In the data rows, the value 50 means zero.
Here are some points:
"40 51 60 56 48 60 40 69 40 50 61 41 49 60 48 54 62"
"51 59 44 58 47 52 48 49 49 49 52 50 52 50 48 44 41"
"72 59 51 45 54 39 68 48 64 65 50 53 55 40 62 39 60"
"50 58 55 62 39 52 52 43 58 37 78 67 52 45 65 34 69"
"50 48 43 51 45 47 54 46 53 50 55 46 59 52 54 52 41"
"71 47 60 45 60 33 69 41 58 59 47 74 44 33 56 34 61"
"45 65 58 51 52 36 46 45 31 63 47 63 31 41 45 37 65"
"61 56 57 44 62 42 59 48 51 71 37 56 44 43 49 44 58"
"46 43 47 47 47 50 49 48 51 57 50 40 57 57 49 60 37"
"50 68 49 61 53 63 45 62 52 32 50 39 54 63 43 62 52"
"70 58 58 38 63 31 68 33 55 66 42 71 40 29 55 24 63"
"39 37 56 52 63 61 33 63 33 36 31 38 36 57 28 60 47"
"53 49 58 59 59 49 51 47 48 39 45 58 41 51 43 55 53"
"56 51 55 61 54 53 55 56 54 52 46 44 52 57 48 59 52"
"53 32 63 41 63 52 52 37 53 42 47 55 44 46 48 52 55"
"79 56 57 34 61 26 77 36 64 81 44 66 50 26 65 38 62"
"54 49 47 39 53 38 58 37 50 55 51 75 45 32 56 34 45"
"42 54 60 55 47 54 43 51 43 48 63 48 47 52 52 54 63"
"42 32 50 60 48 56 42 60 43 39 53 48 49 53 44 51 39"
"52 61 23 49 27 46 54 59 61 65 51 47 68 48 66 49 36"
"35 38 64 54 49 59 38 56 38 45 60 39 44 63 42 73 56"
"47 42 40 47 39 53 49 54 56 54 54 38 64 55 55 60 36"
"51 68 36 44 45 55 47 56 53 53 55 51 57 54 52 49 39"
"47 42 27 52 25 54 48 44 63 41 59 56 64 48 65 37 38"
"28 28 57 63 57 77 20 70 31 42 28 27 36 71 23 79 42"
"65 58 55 57 55 45 61 44 61 57 49 50 53 48 55 48 58"
"56 47 51 65 46 57 56 60 62 33 57 51 57 58 54 57 54"
"58 50 57 41 66 43 55 48 49 56 39 47 44 42 45 50 55"
"42 44 48 64 47 54 44 39 45 34 55 66 44 49 48 44 42"
"59 47 58 60 57 53 54 54 51 51 45 50 49 48 48 51 55"
"61 57 56 54 59 46 55 55 50 63 40 44 46 49 46 56 54"
"55 52 52 51 55 59 51 63 56 50 48 33 58 64 46 69 50"
16 more points follow, each with its number after it:
"61 59 55 48 56 50 54 55 54 55 46 48 51 53 49 53 56" 0
"74 42 55 45 51 35 72 31 70 59 53 69 54 38 63 36 62" 1
"63 49 53 45 53 41 69 33 67 51 54 54 56 44 59 48 56" 2
"48 53 60 55 44 52 51 45 54 38 75 57 51 46 62 48 66" 3
"47 49 38 56 39 58 45 50 56 44 56 46 59 55 58 53 38" 4
"57 48 62 45 48 38 60 51 53 59 67 60 51 37 63 38 68" 5
"59 51 30 39 34 36 62 40 63 42 60 70 60 30 70 31 42" 6
"45 42 66 47 51 45 50 46 43 63 59 47 46 48 54 44 66" 7
"52 50 55 60 54 57 49 57 53 48 47 40 51 58 46 66 53" 8
"61 30 64 33 61 38 66 31 62 52 53 63 51 35 58 35 62" 9
"56 51 57 53 57 53 53 58 52 45 49 46 50 53 47 53 55" 10
"47 32 61 56 61 55 46 53 46 44 41 44 44 55 39 59 51" 11
"32 44 52 66 57 81 23 76 33 35 34 29 39 78 24 78 44" 12
"46 46 40 60 40 58 45 53 52 40 58 48 60 54 54 50 39" 13
"33 57 59 56 50 57 38 55 37 45 59 42 41 56 43 49 62" 14
"42 47 36 57 34 63 43 64 54 32 61 49 60 59 54 55 35" 15
Which three of these numbered points are nearest to each point below, ignoring the 2 directions in which the first points spread most? Their numbers follow each, nearest first.
"52 31 58 61 51 60 52 47 61 34 55 48 54 56 51 54 56" > 1 2 11
"16 25 52 42 64 69 15 65 16 24 18 28 24 67 12 78 36" > 6 4 15
"57 52 57 39 63 47 52 46 49 43 46 60 41 45 46 41 58" > 15 13 4
"58 57 37 45 40 47 53 38 59 66 51 52 61 48 57 47 39" > 4 12 0
"57 47 59 39 66 33 58 29 46 53 34 78 30 28 45 27 61" > 6 13 15
"50 44 52 36 56 33 57 36 45 55 46 65 44 34 51 41 42" > 6 13 4
"45 47 44 59 44 53 48 50 50 39 57 50 56 52 53 47 40" > 13 4 15
"66 31 54 43 46 47 66 40 70 51 56 47 65 46 64 49 56" > 1 2 9
"47 46 58 63 55 64 43 64 48 37 47 42 48 63 41 60 52" > 10 8 0
"51 61 53 53 62 51 43 51 41 62 26 47 35 56 33 51 51" > 12 0 4
"51 45 41 50 39 45 55 45 57 47 57 56 58 45 59 41 43" > 13 11 4
"39 65 57 49 52 44 43 44 35 49 54 55 36 49 44 48 62" > 14 13 4
"55 55 30 54 31 48 54 44 61 62 52 54 64 46 63 52 36" > 4 12 13
"59 52 61 36 48 33 65 40 57 61 70 70 52 27 71 28 73" > 5 7 3
"61 56 48 58 46 53 58 45 66 56 52 46 62 52 59 57 54" > 8 0 10
"56 27 64 34 63 50 51 50 50 42 47 50 46 50 44 51 55" > 9 11 1
"33 37 65 43 54 52 39 51 33 51 52 34 42 52 43 57 59" > 7 5 14
"62 67 30 31 38 31 67 34 64 65 53 63 59 32 68 35 44" > 4 12 13
"60 51 54 54 52 54 57 57 59 40 53 56 53 52 52 50 57" > 10 15 8
"61 33 60 32 60 48 59 38 62 50 50 52 53 49 55 43 59" > 9 1 2
"36 45 34 66 14 67 39 77 57 42 69 37 70 65 65 69 51" > 5 8 7
"59 35 56 45 52 49 60 45 63 51 51 53 55 50 55 56 57" > 1 2 11
"42 63 58 55 50 53 42 46 41 54 58 51 42 52 47 50 64" > 14 7 3
"44 73 46 48 65 44 40 46 29 56 18 60 23 47 27 42 51" > 12 4 15
"66 39 56 33 56 44 66 39 68 54 56 57 57 38 64 35 61" > 9 1 11
"57 65 34 45 38 37 62 36 62 65 53 60 59 38 65 33 44" > 4 13 12
"69 48 49 45 46 46 63 48 69 55 55 45 64 50 63 53 55" > 8 2 10
"41 48 43 55 43 58 42 67 48 33 59 44 58 63 48 54 36" > 15 13 10
"75 58 52 41 53 31 76 25 70 57 55 72 54 31 68 30 64" > 2 1 11
"44 54 59 62 42 59 46 44 53 42 72 53 53 53 59 49 65" > 3 14 5
"33 49 45 59 49 68 31 68 37 29 52 41 46 64 38 57 37" > 15 13 4
"46 43 57 61 37 57 48 46 56 46 74 61 54 48 65 46 65" > 3 5 7
"35 45 46 71 45 70 34 60 40 24 55 38 51 70 38 64 34" > 13 15 4
"49 68 49 68 52 67 41 69 48 35 49 34 53 71 39 65 51" > 0 10 12
"57 43 59 41 58 52 57 53 57 45 51 43 55 54 50 58 55" > 2 10 8
"47 39 66 35 52 38 57 42 48 64 62 50 49 44 57 46 65" > 7 5 9
"48 44 56 49 58 61 47 70 48 33 50 33 52 63 42 65 52" > 10 0 8
"42 41 35 53 35 55 49 60 56 42 58 40 66 55 57 58 36" > 11 4 13
"63 44 56 46 54 48 60 53 59 54 51 43 56 47 55 58 53" > 8 10 2
"71 51 48 39 47 36 73 44 71 61 53 57 62 36 69 43 59" > 8 10 2
"35 51 60 52 51 55 35 58 31 45 54 47 36 53 39 47 62" > 14 5 7
"56 67 49 37 39 43 59 35 62 47 75 60 60 42 70 40 67" > 3 14 5
"58 58 56 52 60 45 54 45 49 47 42 65 36 42 46 43 57" > 15 13 4
"64 42 61 32 61 41 64 38 60 51 50 57 50 37 57 43 60" > 9 2 11
"66 79 23 42 33 32 64 41 61 67 50 72 59 33 69 32 43" > 12 4 0
"73 50 54 32 55 34 74 33 68 54 55 63 56 34 65 30 64" > 2 1 11
"42 47 45 44 47 52 47 49 52 41 55 56 54 51 53 49 39" > 15 6 13
"49 37 68 38 55 43 50 36 42 57 60 58 40 42 54 39 68" > 7 5 9
"48 35 35 36 36 49 55 46 62 36 61 63 62 40 67 39 40" > 6 9 15
"46 43 56 69 57 63 34 57 39 39 37 49 35 60 31 60 50" > 13 4 15
"45 85 44 58 60 54 36 56 32 51 25 44 32 57 30 47 53" > 12 0 14
"33 51 60 69 44 69 32 63 39 32 66 46 47 66 43 60 60" > 3 14 5
"45 27 70 45 52 42 55 35 49 52 65 71 42 39 58 36 70" > 9 5 3
"43 51 63 50 49 44 51 48 45 45 65 54 44 49 52 48 65" > 3 5 14
"42 43 65 35 54 42 51 40 43 55 61 47 46 45 52 48 65" > 7 5 14
"52 73 58 44 57 34 54 32 39 52 57 71 34 31 55 25 69" > 14 3 13
"46 67 57 50 54 38 47 41 36 61 51 60 32 40 47 46 62" > 14 4 13
